Here are some points, each followed by its number:
[ 1.44 -0.83  0.55 -0.75  0.89 -0.28  0.78 -0.61  1.58 -0.78 -0.66 -0.24
  0.58  0.58  0.05 -0.59  0.91  0.66 -0.47  0.84 -0.68 -0.59 -0.71  0.18] 0
[-0.81 -0.72 -0.83  0.56 -0.75  0.   -0.74 -0.67 -0.96 -0.89  1.65  0.64
  0.55 -1.2  -0.74 -0.71 -0.7  -0.72  1.88 -0.64 -0.67 -0.62 -0.68 -1.95] 1
[-0.78  1.76 -0.82  2.44  4.81 -0.56  2.63  0.41 -0.22  0.09  0.56 -0.61
 -0.83  1.09 -0.75  0.56  0.05  0.22 -0.45 -0.8   1.74 -0.52  0.9  -1.33] 2
[-0.82 -0.15 -0.86 -0.24  0.73  0.39 -0.38  1.1  -0.01  0.7   0.79  0.66
 -1.01 -0.42 -0.65  1.53 -0.87 -0.55 -0.62 -0.78  1.93 -0.61  0.51  0.81] 3
[-0.75  1.9  -0.78  1.74  3.42 -0.41 -0.68  2.86 -0.55  1.63  0.99 -0.5
 -1.07  0.45 -0.69  4.05  1.9  -0.29 -0.58 -0.79  1.59 -0.57  1.88 -0.61] 4
[-0.39 -0.81  0.35 -0.7  -0.35  0.54  0.18 -0.78  0.24 -0.85 -0.6   0.83
  0.32 -0.02  0.97 -0.03  1.21  1.13 -0.48  0.81  0.15 -0.56 -0.78 -0.8 ] 5
[-0.72 -0.89  0.79 -0.66  0.67  0.    2.12  1.01  1.87 -0.88 -0.77  0.39
  1.3   0.37 -0.73 -0.64 -0.77 -0.8  -0.64 -0.86  0.56 -0.3  -0.69  0.75] 6
[-0.8  -0.59 -0.84 -0.13 -0.71 -1.31 -0.13 -0.86 -0.83 -0.93  1.35 -3.13
  2.83 -0.52 -0.71 -0.52 -0.84 -0.79  2.42 -0.75 -0.71 -0.41 -0.79  0.22] 7
[ 0.07  2.69 -0.25 -0.81 -0.61 -0.45 -0.64  0.16  0.05  0.7  -0.7  -0.76
 -0.81 -0.3  -0.69  0.76  3.74  2.34 -0.65  1.86 -0.67  0.86 -0.77 -0.48] 8
[ 1.18  0.31  0.72 -0.02  0.55 -0.41 -0.78  1.29 -0.08 -0.01 -0.63  1.44
 -1.18 -1.32  0.34 -0.04  1.55  0.87 -0.58  1.43 -0.71 -0.66  0.33  0.1 ] 9
[-0.75  3.1  -0.76  2.55 -0.71  0.06 -0.78 -0.77  1.49  1.65  2.2  -1.02
 -1.   -0.18 -0.82  4.19  2.01  0.81 -0.67  0.34  0.54 -0.54  3.69 -0.52] 10
[ 1.74 -0.76  0.89 -0.73 -0.73  2.16  1.37 -0.89 -1.28 -0.85 -0.63 -0.01
  1.76  0.16  0.88 -0.67 -0.79  1.07 -0.2  -0.39 -0.61 -0.62 -0.69 -1.16] 11
[ 0.42  2.12 -0.02 -0.7  -0.68 -1.51 -0.7  -0.95 -0.46  0.66 -0.69 -0.53
  0.23  1.23 -0.33 -0.63  2.09 -0.66 -0.23  2.22 -0.68  2.78 -0.56  1.25] 12
[-0.38 -0.66  0.2  -0.72  0.38  0.1   0.55  2.75 -1.24  1.22 -0.65  0.91
 -0.5  -0.59 -0.77 -0.67 -0.87 -0.65 -0.6  -0.9  -0.47  1.89 -0.61 -0.53] 13
[ 0.1  -0.32 -0.16  0.33  1.88  0.44  0.28  0.95  0.13 -0.25 -0.56  0.78
 -0.43  0.36 -0.79  0.    0.68  0.34 -0.64 -0.18 -0.67 -0.59 -0.28 -0.86] 14
[-0.78 -0.8  -0.82  1.11 -0.73  1.59 -0.75 -0.63 -0.7  -1.04  1.82 -0.62
  0.69 -0.3  -0.78 -0.02 -0.81 -0.69  2.28 -0.95 -0.7  -0.58 -0.58 -0.84] 15
[ 1.95  0.71 -0.58  1.96  1.55  0.36 -0.69  1.93  0.67  0.52 -0.67 -1.1
 -1.02 -0.55 -0.74 -0.34  1.51  0.06 -0.7   0.97 -0.76 -0.65  1.48  1.58] 16
[-0.45  1.87  0.48 -0.74 -0.67 -0.76 -0.6  -0.8   1.84  1.22 -0.78  0.32
  0.08  0.47 -0.01 -0.49  1.6  -0.71 -0.62  2.1  -0.63  2.44 -0.7  -0.65] 17
[ 3.17 -0.71 -0.89  1.79  0.22 -0.67 -0.78 -0.83 -1.6  -0.84 -0.75  1.2
  0.15  0.52 -0.79 -0.62 -0.43 -0.79  0.99 -0.25 -0.6  -0.59 -0.74  1.48] 18
[-0.68 -0.55 -0.76  0.71  1.91 -0.53  1.11 -0.82 -0.17 -0.8   0.35 -1.26
  0.88  0.1   0.13  1.22  0.83  0.38  0.31 -0.88  0.86 -0.59  0.12 -1.57] 19
[-0.24  3.09 -0.38 -0.71 -0.63 -2.05 -0.78 -0.83  0.45  2.06 -0.51  2.37
 -0.93  1.55 -0.49 -0.67  1.25 -0.8  -0.5   1.5  -0.72  2.75 -0.63 -2.16] 20
[-0.8  -0.49 -0.66 -0.77 -0.2  -0.86 -0.45  1.    2.4   1.2   0.11  1.21
 -0.76  0.8  -0.72  0.03 -0.91 -0.75 -0.63 -0.72  0.59  0.21  0.81  1.25] 21
[ 1.69 -0.74  0.93 -0.68 -0.76 -0.25  0.01 -0.71 -0.22 -0.94 -0.75  0.6
  0.61  0.47  1.01 -0.61 -0.52  1.9  -0.58  0.22 -0.62 -0.57 -0.74 -1.71] 22
[-0.82  0.24  0.08 -0.89 -0.68 -0.04 -0.82  0.69 -1.19  1.52 -0.63 -0.55
 -0.99  2.31  0.47  1.81  0.35 -0.69 -0.65  2.08 -0.29 -0.39  0.8  -0.44] 23
[-0.77  0.18 -0.32 -0.82 -0.68 -1.01 -0.89  0.99  0.18  1.03 -0.63 -1.82
 -0.85 -0.09 -0.21  2.02  0.94  0.86 -0.61  1.12 -0.28 -0.64  0.18 -1.99] 24
[-0.72  1.19  2.49 -0.81 -0.03  0.61  2.62  2.49 -0.72  2.84 -0.64 -0.28
  0.02  3.12  0.94 -0.13 -0.64 -0.82 -0.65  1.26  2.85  3.13 -0.72 -1.1 ] 25
[-0.67 -0.8  -0.84  1.34 -0.74 -0.01 -0.78 -0.72 -0.72 -0.85  2.05  0.5
  1.31 -1.21 -0.83 -0.6  -0.85 -0.59  2.6  -0.77 -0.71 -0.55 -0.71 -0.12] 26
[ 0.26 -0.2   1.15 -0.71  1.22 -1.85  1.65  0.33  1.   -0.7  -0.61  0.82
 -0.43 -0.97  0.78 -0.64  0.36  0.58 -0.59  0.6   0.61 -0.63 -0.65 -0.44] 27
[-0.79 -0.83 -0.83  0.13  0.4  -0.16  0.08 -0.85  0.   -0.84  1.45  0.41
  2.95 -0.23 -0.88 -0.15 -0.52 -0.73  2.87 -0.78 -0.66 -0.58 -0.69  0.08] 28
[-0.22 -0.63  0.97 -0.76 -0.72  1.4  -0.7  -0.73 -0.12 -0.88 -0.66  0.28
 -0.87 -1.68  1.98 -0.19  0.52  3.23 -0.71  0.96  0.69 -0.58 -0.69  0.39] 29
[-0.77 -0.54 -0.85 -0.33  0.03  0.09 -0.77  1.6  -1.55  1.2   0.84 -0.8
 -0.91  0.87 -0.65  1.23 -0.81 -0.66 -0.6  -0.83  1.07 -0.21  0.86  0.18] 30
Which three points above are nearest to each new point by angle? Their numbers follow each, nearest first.
[ 0.15  0.32  0.61 -0.1  -0.19 -0.14 -0.74  1.63 -1.46  0.73 -0.71  1.03
 -1.19  1.36  0.25  0.67  0.41  0.54 -0.64  0.84  0.11 -0.61  1.16 -1.15] 23 9 24
[-0.68 -0.44 -0.81  1.7   0.72 -1.69 -0.82  0.35 -0.55 -0.13  1.4  -0.58
 -1.11 -1.47 -0.71  2.55  1.07 -0.74  1.37 -0.92 -0.74 -0.6  -0.28 -1.33] 4 19 1
[-0.76 -0.62 -0.14 -0.49 -0.54 -1.48  0.39 -0.75  1.72 -0.9  -0.1   0.1
  0.36 -2.73  1.08  0.25 -0.02  1.79 -0.16 -0.72  1.11 -0.61 -0.73  1.3 ] 29 27 5
[-0.08  0.59 -0.01 -0.77 -0.59 -1.21 -0.69 -0.81 -0.63  0.22 -0.66 -0.18
 -0.97  0.08  0.36 -0.16  0.78  0.54 -0.69  1.3  -0.65  0.32 -0.77 -0.63] 8 12 20
[-0.81 -0.79 -0.66 -0.74 -0.66  0.97 -0.67  0.92 -0.35  0.33 -0.63 -0.09
  0.8   0.29 -0.68 -0.73 -0.78 -0.76 -0.3  -0.81 -0.66  1.45 -0.7   0.57] 13 21 30
[ 0.52 -0.71 -0.28 -0.22 -0.08  0.31  0.87 -0.79  1.01 -0.84 -0.59 -1.42
  1.23  0.82  0.27 -0.57 -0.77 -0.76 -0.18 -0.77 -0.73 -0.4   0.29  1.2 ] 6 0 7
[-0.78 -0.58 -0.8   1.07  0.53  0.96  0.13 -0.73  1.36 -0.84  2.15 -1.18
  2.39  0.27 -0.83  0.72 -0.16 -0.75  2.47 -0.73 -0.54 -0.62 -0.72  1.17] 28 15 7
[-0.81  0.27 -0.89  1.18 -0.65  1.39 -0.71 -0.65 -0.94 -0.17  0.96 -0.08
 -0.96 -0.52 -0.73  2.    1.24  0.82  0.28 -0.86 -0.7  -0.61 -0.4   1.09] 10 15 4
[ 0.77  0.25  0.48  0.04  1.61  1.12  0.75  1.18 -2.22  0.11 -0.66  0.59
 -0.73  1.37 -0.34 -0.63  0.46 -0.25 -0.63  0.59 -0.61 -0.18  0.34 -1.59] 14 13 2
[-0.72 -0.52 -0.4  -0.34  0.06  0.23  1.45 -0.79 -0.32 -0.86  0.44 -1.22
  1.51 -1.41  1.2   0.32 -0.36  0.06  0.3  -0.79  1.65 -0.53 -0.45  1.66] 7 19 28
[ 1.83  1.87 -0.75  0.15 -0.59 -0.94 -0.75 -0.91 -0.8   0.16 -0.43  0.16
 -0.96  0.22 -0.12 -0.66  0.13  0.08 -0.33  1.13 -0.72  1.38 -0.62  1.01] 12 20 17
[-0.76 -0.61 -0.87 -0.75 -0.04  0.25 -0.68  1.76 -0.01  0.21 -0.62  1.63
  0.09  0.74 -0.78 -0.04 -0.89 -0.69 -0.1  -0.93 -0.73 -0.2  -0.03 -0.72] 13 21 14
[-0.82  1.11 -0.18 -0.91 -0.74  0.14 -0.78 -0.21 -0.7   1.38 -0.7   1.38
  0.39  1.49 -0.74 -0.05  0.86 -0.72 -0.37  1.61 -0.6   2.5  -0.75 -0.38] 20 17 12
[-0.77  0.24 -0.81  1.19 -0.71 -1.36 -0.78 -0.88  0.76 -0.53  1.26  0.02
 -1.13  1.65 -0.79  1.42  0.84  0.05  1.02 -0.81 -0.69 -0.62 -0.46 -0.37] 10 15 26
[ 0.43 -0.47  0.4   0.36  1.58 -0.88  0.23  0.59 -0.41 -0.71 -0.62 -1.19
 -1.14  0.48 -0.08 -0.27 -0.33  1.42 -0.56 -0.87  0.28 -0.61  0.21  0.89] 2 16 14
[-0.85 -0.75 -0.84 -0.76  0.25  0.87  0.08  0.72  0.17 -0.52 -0.13 -0.31
 -0.06 -0.41 -0.75  0.48 -0.81 -0.72 -0.63 -0.97  1.36 -0.63 -0.26  0.76] 3 30 6
[-0.74  0.09  0.35 -0.71  0.46  1.02  0.16  0.35 -0.53  0.1  -0.67 -1.02
 -0.36 -0.26  0.38  0.56 -0.1   0.15 -0.69  0.06  0.97 -0.53 -0.14  1.  ] 3 29 30
[ 1.28  0.47 -0.69  2.19  3.32  1.07  1.8  -0.83 -0.07 -0.92 -0.43 -1.32
  0.44 -0.48 -0.69 -0.68  0.   -0.08  0.57 -0.65 -0.71 -0.61 -0.67  0.39] 2 19 14
[ 1.25  0.19  0.54 -0.38 -0.65 -1.05 -0.81  0.18  0.09 -0.06 -0.69 -0.33
 -0.75 -2.22  0.82 -0.68 -0.24  0.09 -0.59  1.34 -0.67 -0.39  0.68 -1.31] 9 22 27
[-0.33  1.33 -0.48  0.34  0.52 -0.08 -0.81  2.31  2.07  2.11 -0.51  0.2
 -0.86 -0.28 -0.85 -0.04 -0.43 -0.59 -0.69 -0.33 -0.08  0.83  0.92  0.91] 21 16 4
[-0.64  2.46  2.67 -0.76 -0.58  1.75 -0.79  1.18  0.18  1.98 -0.71  0.89
 -0.86  0.8   2.86  0.87 -0.62  2.43 -0.7   1.57  3.87 -0.47  0.18 -1.73] 25 29 23
[ 0.46  0.79  0.57 -0.71 -0.08 -1.32 -0.59 -0.66 -1.13 -0.8  -0.75 -0.44
 -1.05 -0.57  0.24  0.29  2.67  3.23 -0.7   1.13  0.28 -0.56 -0.73 -1.3 ] 8 29 5
[ 0.44 -0.7  -0.85  0.35  1.17  0.24  0.79 -0.73 -0.11 -0.74 -0.64  0.3
  1.16  0.81 -0.71 -0.73 -0.83 -0.72  0.17 -0.77 -0.66 -0.56 -0.62 -1.36] 28 11 14
[-0.56 -0.12 -0.37  0.17  0.42  0.69 -0.14 -0.93 -0.43 -0.82 -0.5   0.56
 -0.23  0.95  0.37  0.78  1.67  1.9  -0.2   0.2   0.07 -0.62 -0.74 -0.9 ] 5 29 8
[ 0.78 -0.76 -0.12 -0.8  -0.78 -0.96 -0.73 -0.9  -0.39 -0.79 -0.66 -0.42
  0.18 -0.26 -0.08 -0.57  1.75 -0.72 -0.17  2.43 -0.64 -0.61 -0.26  1.25] 12 0 9
[-0.53 -0.59  1.28 -0.74 -0.64  1.01 -0.85  0.29 -0.26  1.99 -0.68 -0.24
 -1.1   1.5   1.42 -0.67 -0.75 -0.77 -0.58 -0.17  1.03  1.4   1.    0.4 ] 25 23 30
[ 0.87 -0.06  1.36 -0.74 -0.66 -0.6  -0.83  0.31 -0.19  1.13 -0.7  -0.3
 -1.12 -0.32  0.97 -0.7  -0.86  0.45 -0.66  1.09 -0.26  0.83 -0.74 -1.17] 22 17 20
[-0.68 -0.81 -0.84 -0.79 -0.76 -0.77 -0.77  0.04  0.52 -0.26 -0.46 -0.51
  0.24 -1.22 -0.74 -0.69 -0.93 -0.69  0.   -0.65 -0.55  0.22 -0.72  0.89] 7 26 21
[-0.8  -0.64 -0.79 -0.56  0.61  1.67  0.24  0.83  0.62  0.31  0.86  1.47
 -0.06 -0.93 -0.75  0.4  -0.82 -0.71 -0.36 -1.02  1.07 -0.42  1.03  0.45] 3 21 30
[-0.76 -0.68 -0.89 -0.85 -0.75 -1.33 -0.61  0.49  0.09  0.62 -0.04  0.28
  0.71 -0.25 -0.77 -0.48 -0.82 -0.8  -0.38 -0.63  0.18  0.59  0.17  0.29] 21 13 30
